In the data rows, 500 means zero.
Here are some numbered points:
tensor([469., 620., 452., 301., 204., 285., 303., 398., 631., 516., 284., 366., 171., 577., 445., 608., 503., 253.,  90., 421., 748., 448., 385., 450., 178., 387., 516., 537.]) 0
tensor([711., 470., 532., 423., 626., 824., 761., 479., 330., 376., 711., 586., 845., 338., 571., 329., 551., 847., 863., 161., 148., 733., 616., 678., 849., 752., 806., 628.]) 1
tensor([239., 185., 587., 986., 729., 590., 439., 697., 501., 416., 400., 649., 837., 660., 402., 565., 484., 494., 881., 925., 505., 287., 590., 531., 462., 388., 321., 419.]) 2
tensor([493., 539., 484., 388., 396., 526., 457., 478., 556., 496., 500., 390., 404., 540., 530., 544., 501., 426., 363., 481., 580., 425., 526., 587., 412., 427., 524., 571.]) 3
tensor([619., 678., 411., 220., 227., 323., 357., 377., 551., 422., 448., 444., 235., 504., 435., 564., 597., 391., 145., 259., 550., 527., 382., 480., 215., 537., 578., 588.]) 4
tensor([578., 516., 520., 380., 571., 547., 643., 415., 493., 451., 582., 508., 525., 450., 552., 436., 464., 622., 602., 370., 299., 590., 445., 531., 591., 645., 671., 597.]) 5
tensor([367., 697., 364., 200., 650., 398.,  13., 301., 575., 894., 291., 519., 409., 794., 820., 523., 531., 296.,   0.,   0., 606., 946., 512.,  36., 469., 464., 264., 537.]) 6
tensor([538., 360., 567., 621., 827., 675., 775., 581., 305., 469., 694., 550., 852., 361., 542., 303., 515., 820., 937., 529., 223., 625., 605., 525., 756., 583., 493., 421.]) 7
tensor([289., 326., 573., 838., 594., 288., 361., 644., 629., 630., 418., 380., 399., 625., 368., 539., 370., 323., 670., 990., 753., 287., 415., 275., 436., 235., 158., 223.]) 8
tensor([532., 578., 456., 368., 445., 418., 388., 412., 534., 590., 473., 501., 449., 565., 622., 499., 479., 449., 309., 283., 470., 615., 488., 465., 495., 535., 520., 518.]) 9
tensor([412., 548., 466., 460., 293., 268., 274., 454., 627., 624., 365., 388., 126., 617., 359., 580., 482., 169., 152., 656., 845., 343., 362., 433., 272., 260., 382., 389.]) 10
tensor([445., 358., 574., 698., 553., 392., 492., 570., 591., 493., 392., 451., 441., 536., 538., 495., 476., 473., 614., 692., 667., 459., 535., 395., 381., 398., 290., 410.]) 11
tensor([570., 511., 461., 534., 474., 447., 546., 516., 491., 501., 494., 587., 500., 377., 449., 484., 509., 636., 612., 509., 529., 547., 440., 462., 603., 596., 588., 532.]) 12
tensor([595., 437., 528., 491., 683., 737., 684., 509., 360., 382., 694., 590., 779., 461., 549., 348., 499., 810., 814., 317., 240., 591., 627., 613., 860., 660., 665., 596.]) 13
tensor([533., 637., 569., 358., 306., 365., 297., 384., 649., 573., 468., 415., 129., 435., 496., 565., 559., 303., 181., 403., 642., 521., 454., 413., 334., 461., 381., 414.]) 14
tensor([499., 243., 644., 813., 708., 660., 612., 624., 466., 448., 631., 570., 747., 495., 456., 357., 444., 653., 932., 662., 319., 519., 574., 495., 692., 529., 450., 362.]) 15
tensor([684., 619., 486., 404., 534., 667., 602., 441., 376., 443., 525., 514., 577., 468., 542., 446., 541., 588., 496., 263., 331., 521., 575., 627., 616., 611., 612., 593.]) 16
tensor([436., 610., 562., 531., 444., 447., 486., 458., 545., 431., 419., 395., 440., 528., 584., 535., 497., 412., 304., 627., 617., 388., 427., 510., 313., 503., 535., 597.]) 17
tensor([472., 684., 399., 464., 283., 168., 380., 425., 602., 625., 406., 385., 260., 543., 510., 778., 626., 338., 108., 491., 605., 384., 370., 451., 188., 310., 347., 433.]) 18
tensor([531., 379., 522., 637., 496., 473., 508., 429., 548., 525., 475., 491., 461., 640., 607., 432., 404., 467., 611., 617., 547., 501., 553., 410., 476., 470., 520., 427.]) 19
tensor([446., 410., 518., 596., 511., 439., 484., 519., 568., 518., 432., 471., 489., 546., 544., 520., 480., 443., 498., 655., 532., 471., 480., 514., 421., 435., 385., 476.]) 20
tensor([647., 607., 537., 350., 459., 590., 568., 414., 483., 443., 576., 567., 556., 439., 561., 466., 494., 613., 516., 243., 338., 621., 552., 532., 627., 595., 681., 559.]) 21
tensor([452., 187., 555., 716., 623., 749., 698., 602., 504., 464., 556., 397., 632., 545., 500., 529., 419., 475., 840., 720., 517., 400., 571., 651., 547., 359., 403., 489.]) 22
tensor([454., 716., 416., 452., 343., 521., 420., 449., 399., 572., 531., 518., 345., 516., 421., 575., 513., 397., 171., 615., 680., 439., 490., 499., 271., 499., 536., 506.]) 23
tensor([592., 612., 325., 377., 292., 323., 344., 448., 485., 600., 472., 534., 403., 471., 594., 633., 450., 326., 146., 430., 558., 484., 414., 590., 351., 548., 586., 515.]) 24
tensor([454., 367., 559., 651., 690., 490., 648., 570., 440., 439., 464., 586., 626., 407., 447., 494., 523., 681., 749., 593., 451., 573., 518., 526., 648., 557., 467., 459.]) 25
tensor([581., 643., 486., 321., 422., 516., 462., 374., 440., 588., 367., 419., 383., 417., 612., 486., 619., 500., 214., 244., 594., 660., 561., 443., 446., 550., 500., 587.]) 26
tensor([598., 553., 593., 435., 658., 611., 497., 493., 440., 562., 654., 533., 497., 482., 455., 400., 435., 471., 576., 535., 519., 464., 430., 504., 792., 575., 525., 320.]) 27
tensor([377., 290., 554., 693., 688., 437., 521., 652., 447., 387., 479., 525., 604., 737., 458., 355., 420., 715., 631., 797., 394., 478., 457., 504., 563., 387., 411., 406.]) 28
tensor([526., 378., 521., 529., 559., 548., 588., 524., 481., 424., 513., 557., 595., 423., 482., 466., 504., 576., 594., 501., 395., 493., 500., 621., 598., 530., 527., 554.]) 29
tensor([556., 517., 526., 429., 469., 509., 528., 481., 477., 503., 506., 486., 509., 513., 494., 471., 489., 529., 464., 413., 493., 553., 477., 532., 543., 555., 591., 557.]) 30
tensor([590., 468., 558., 488., 619., 633., 522., 485., 413., 507., 449., 508., 599., 468., 604., 443., 488., 570., 582., 373., 507., 643., 613., 502., 573., 584., 458., 471.]) 31
tensor([673., 465., 591., 520., 618., 647., 690., 508., 331., 335., 378., 515., 604., 343., 637., 470., 523., 667., 663., 369., 375., 643., 664., 559., 538., 641., 433., 483.]) 32
tensor([390., 289., 594., 752., 715., 548., 597., 650., 505., 487., 571., 558., 737., 552., 463., 434., 452., 641., 888., 763., 387., 519., 584., 441., 643., 457., 424., 396.]) 33
New points follow, each followed by the numbers of its three nearest points above, nearest first.
tensor([758., 845., 420.,   0., 110., 448., 414., 197., 528., 511., 481., 398., 189., 346., 536., 541., 586., 414.,   0.,   0., 507., 649., 393., 607., 340., 664., 825., 787.]) 4 26 24
tensor([432., 426., 475., 512., 535., 444., 414., 577., 510., 534., 520., 481., 529., 552., 495., 453., 514., 461., 458., 634., 624., 435., 472., 416., 552., 493., 435., 506.]) 20 19 30
tensor([630., 665., 456., 286., 420., 421., 482., 424., 520., 443., 461., 490., 297., 601., 588., 473., 495., 501., 251., 301., 410., 588., 475., 540., 473., 555., 649., 570.]) 9 26 30
tensor([391., 468., 464., 591., 382., 216., 340., 508., 651., 561., 331., 399., 289., 710., 384., 589., 428., 294., 309., 737., 765., 320., 354., 351., 224., 255., 287., 398.]) 10 18 11
tensor([354., 305., 577., 759., 737., 459., 482., 600., 547., 614., 335., 407., 597., 536., 511., 455., 479., 475., 776., 779., 609., 525., 606., 325., 491., 423., 144., 357.]) 11 33 20
tensor([497., 392., 623., 464., 627., 714., 582., 551., 510., 426., 590., 468., 522., 515., 514., 592., 421., 480., 655., 621., 507., 437., 419., 689., 593., 455., 494., 402.]) 29 27 22
tensor([589., 471., 604., 455., 481., 513., 526., 410., 558., 476., 579., 492., 437., 381., 460., 461., 522., 474., 451., 354., 467., 610., 494., 489., 572., 579., 462., 525.]) 30 12 31
tensor([321., 301., 540., 756., 733., 446., 490., 720., 494., 464., 433., 560., 519., 740., 449., 367., 370., 688., 671., 862., 458., 422., 463., 455., 557., 346., 381., 413.]) 28 33 11
tensor([767., 502., 435., 683., 445., 248., 409., 633., 415., 479., 671., 668., 694., 225., 257., 316., 479., 782., 999., 693., 565., 437., 296., 120., 557., 787., 623., 396.]) 12 25 33
tensor([420., 547., 295., 374., 312., 659., 591., 306., 447., 275., 440., 597., 419., 437., 425., 596., 565., 276., 329., 407., 430., 425., 571., 668., 608., 408., 535., 759.]) 3 30 16
tensor([568., 507., 565., 461., 648., 506., 557., 419., 428., 519., 483., 470., 580., 382., 557., 448., 485., 593., 577., 415., 422., 597., 615., 503., 641., 590., 448., 482.]) 31 29 30
tensor([570., 533., 515., 363., 457., 499., 472., 440., 572., 482., 465., 471., 457., 504., 517., 504., 522., 487., 449., 381., 512., 529., 461., 493., 486., 565., 592., 502.]) 30 9 3
tensor([182., 363., 453., 647., 271., 174., 262., 529., 656., 584., 231., 403., 171., 645., 357., 661., 480., 107., 300., 910., 872., 235., 375., 348., 185., 188., 189., 362.]) 10 8 18
tensor([426., 237., 575., 752., 694., 502., 604., 616., 538., 523., 484., 504., 656., 532., 455., 488., 433., 542., 883., 745., 439., 442., 579., 422., 576., 445., 347., 378.]) 33 15 22
tensor([606., 559., 588., 523., 553., 605., 376., 570., 501., 453., 550., 526., 495., 572., 503., 431., 548., 324., 609., 391., 440., 492., 536., 514., 496., 565., 492., 619.]) 30 31 29
tensor([536., 527., 401., 386., 283., 495., 481., 391., 602., 471., 435., 314., 357., 524., 496., 656., 479., 319., 257., 472., 599., 444., 465., 650., 335., 460., 454., 626.]) 3 17 24
tensor([693., 428., 554., 530., 741., 642., 629., 503., 335., 357., 401., 512., 666., 343., 709., 440., 554., 730., 705., 328., 308., 655., 679., 535., 632., 684., 438., 471.]) 32 31 16
tensor([378., 266., 550., 719., 688., 491., 434., 612., 556., 592., 377., 454., 615., 539., 538., 445., 449., 425., 693., 771., 620., 505., 621., 299., 438., 423., 189., 362.]) 11 20 19
tensor([571., 401., 616., 640., 825., 634., 751., 608., 334., 415., 712., 614., 828., 449., 488., 312., 507., 834., 909., 459., 232., 595., 547., 557., 741., 631., 466., 447.]) 7 13 15
tensor([578., 481., 559., 496., 634., 544., 576., 469., 412., 463., 433., 495., 565., 390., 603., 453., 488., 624., 611., 405., 429., 611., 603., 459., 534., 619., 486., 499.]) 31 32 29
tensor([632., 522., 420., 518., 344., 449., 485., 489., 457., 509., 586., 636., 537., 336., 410., 436., 481., 636., 671., 373., 508., 459., 466., 368., 633., 653., 656., 477.]) 12 30 21
tensor([549., 454., 528., 575., 544., 573., 532., 463., 498., 388., 484., 539., 609., 434., 466., 525., 531., 587., 618., 484., 396., 593., 483., 606., 564., 559., 555., 572.]) 29 12 30
tensor([682., 480., 392., 643., 389., 233., 348., 621., 434., 462., 650., 698., 634., 297., 226., 382., 456., 756., 916., 663., 616., 373., 316.,  97., 513., 831., 565., 414.]) 12 25 29
tensor([262., 540., 361., 545., 558., 391., 243., 593., 549., 620., 343., 446., 218., 632., 474., 555., 450., 265., 179., 706., 735., 288., 449., 539., 233., 372., 346., 533.]) 10 23 17
tensor([561., 412., 671., 617., 848., 683., 757., 571., 358., 426., 684., 615., 880., 401., 541., 302., 488., 803., 915., 482., 219., 608., 587., 521., 804., 605., 582., 432.]) 7 13 15
tensor([624., 453., 549., 523., 649., 622., 650., 465., 390., 414., 416., 511., 611., 375., 599., 443., 482., 685., 699., 392., 299., 645., 715., 539., 621., 666., 502., 470.]) 32 31 29
tensor([420., 724., 450., 380., 348., 480., 441., 462., 428., 615., 548., 495., 357., 482., 446., 526., 534., 406., 185., 613., 675., 437., 508., 450., 271., 430., 539., 414.]) 23 3 17
tensor([444., 666., 395., 404., 216., 116., 447., 471., 594., 609., 412., 372., 190., 516., 488., 728., 627., 273.,  57., 479., 621., 399., 352., 508., 213., 362., 301., 443.]) 18 0 14
tensor([614., 613., 534., 406., 446., 497., 521., 375., 556., 491., 565., 527., 407., 376., 458., 453., 520., 474., 439., 349., 497., 650., 489., 481., 540., 541., 505., 461.]) 30 9 21
tensor([ 49., 384., 294., 737., 243., 612., 710., 650., 537., 362., 389., 546., 831., 415., 171., 585., 483., 498., 606., 837., 799., 381., 687., 739., 720., 148., 574., 577.]) 22 2 20
tensor([497., 542., 444., 397., 315., 531., 441., 416., 484., 494., 451., 447., 436., 522., 541., 540., 505., 421., 276., 417., 566., 455., 473., 591., 394., 458., 664., 575.]) 3 17 30
tensor([277., 302., 559., 886., 599., 291., 378., 634., 633., 640., 424., 445., 414., 642., 389., 532., 380., 300., 664., 999., 786., 280., 439., 352., 418., 264., 228., 212.]) 8 11 20
tensor([756., 872., 555., 172.,   0., 888., 295., 287., 625., 243., 677., 564., 312., 699., 532., 512., 681., 318., 351.,  72., 201., 490., 453., 550., 173., 672., 817., 588.]) 4 21 9
tensor([652., 422., 505., 521., 528., 748., 718., 543., 415., 357., 680., 550., 709., 389., 591., 407., 465., 707., 805., 441., 363., 546., 507., 597., 708., 614., 722., 581.]) 13 5 29
tensor([446., 578., 486., 460., 271., 319., 260., 448., 608., 575., 357., 416., 167., 611., 404., 595., 474., 205., 181., 657., 826., 355., 373., 476., 301., 378., 457., 450.]) 10 0 14
tensor([566., 597., 569., 454., 737., 579., 482., 487., 410., 592., 647., 531., 546., 522., 444., 375., 537., 501., 550., 525., 536., 540., 432., 485., 749., 618., 582., 298.]) 27 31 30
tensor([522., 770., 586., 415.,   0., 497., 260., 379., 707., 468., 382., 404., 148., 702., 446., 622., 548.,  79., 178., 513., 624., 332., 361., 405.,  43., 411., 509., 533.]) 0 14 10
tensor([620., 563., 426., 485., 326., 424., 496., 501., 423., 548., 602., 602., 530., 352., 469., 453., 492., 618., 581., 483., 518., 516., 402., 361., 607., 650., 663., 447.]) 12 30 5
